[[136 137]
 [ 99 118]]
=>
[[ 99 118]
 [136 137]]

[[123 115 107 136 122 130 117 129 125 129 123 143]
 [117 139 141 137 133 134 107 126 126 132 118 131]
 [125 136 139 136 127 140 104 120 135 134 124 125]
 [123 114 107 136 122 130 117 129 125 129 122 143]
 [125 129 122 133 130 150 123 144 124 112 129 131]
 [132 122 125 124 125 116 140 123 135 133 131 126]
 [116 126 142 131 131 126 146 136 137 125 132 118]]
=>
[[123 114 107 136 122 130 117 129 125 129 122 143]
 [123 115 107 136 122 130 117 129 125 129 123 143]
 [132 122 125 124 125 116 140 123 135 133 131 126]
 [116 126 142 131 131 126 146 136 137 125 132 118]
 [125 129 122 133 130 150 123 144 124 112 129 131]
 [125 136 139 136 127 140 104 120 135 134 124 125]
 [117 139 141 137 133 134 107 126 126 132 118 131]]

[[100 122 142 116 117 130 134]
 [145 155 121 129 135 136 110]
 [112 133 138 120 121 131 123]
 [114 140 126 120 154 128 139]
 [148 125 122 130 110 135 119]
 [128 118 122 123 150 124 131]]
=>
[[128 118 122 123 150 124 131]
 [100 122 142 116 117 130 134]
 [148 125 122 130 110 135 119]
 [112 133 138 120 121 131 123]
 [114 140 126 120 154 128 139]
 [145 155 121 129 135 136 110]]

[[123 136 140 114 120 124 121 123 137 126 140 121 116 125 118]
 [128 120 126 132 137 126 140 125 126 136 123 133 143 131 140]
 [146 129 114 153 127 142 117 150 118 119 120 142 117 124 120]
 [113 140 149 103 107 124 120 113 144 126 145 118 115 131 118]
 [148 132 117 157 117 145 116 152 121 116 120 144 117 129 122]
 [138 116 112 145 148 127 134 137 116 130 115 135 137 125 135]]
=>
[[138 116 112 145 148 127 134 137 116 130 115 135 137 125 135]
 [128 120 126 132 137 126 140 125 126 136 123 133 143 131 140]
 [146 129 114 153 127 142 117 150 118 119 120 142 117 124 120]
 [148 132 117 157 117 145 116 152 121 116 120 144 117 129 122]
 [123 136 140 114 120 124 121 123 137 126 140 121 116 125 118]
 [113 140 149 103 107 124 120 113 144 126 145 118 115 131 118]]

[[129 120 125 120]
 [112 130 116 122]
 [131 104 131 136]
 [119 144 126 136]]
=>
[[131 104 131 136]
 [129 120 125 120]
 [112 130 116 122]
 [119 144 126 136]]

[[139 138 112 110 116 113 111 141 132 122 134 110 108]
 [141 143 115 123 138 123 117 134 133 114 133 115 113]
 [118 117 143 148 126 145 136 118 124 131 123 146 149]]
=>
[[118 117 143 148 126 145 136 118 124 131 123 146 149]
 [139 138 112 110 116 113 111 141 132 122 134 110 108]
 [141 143 115 123 138 123 117 134 133 114 133 115 113]]
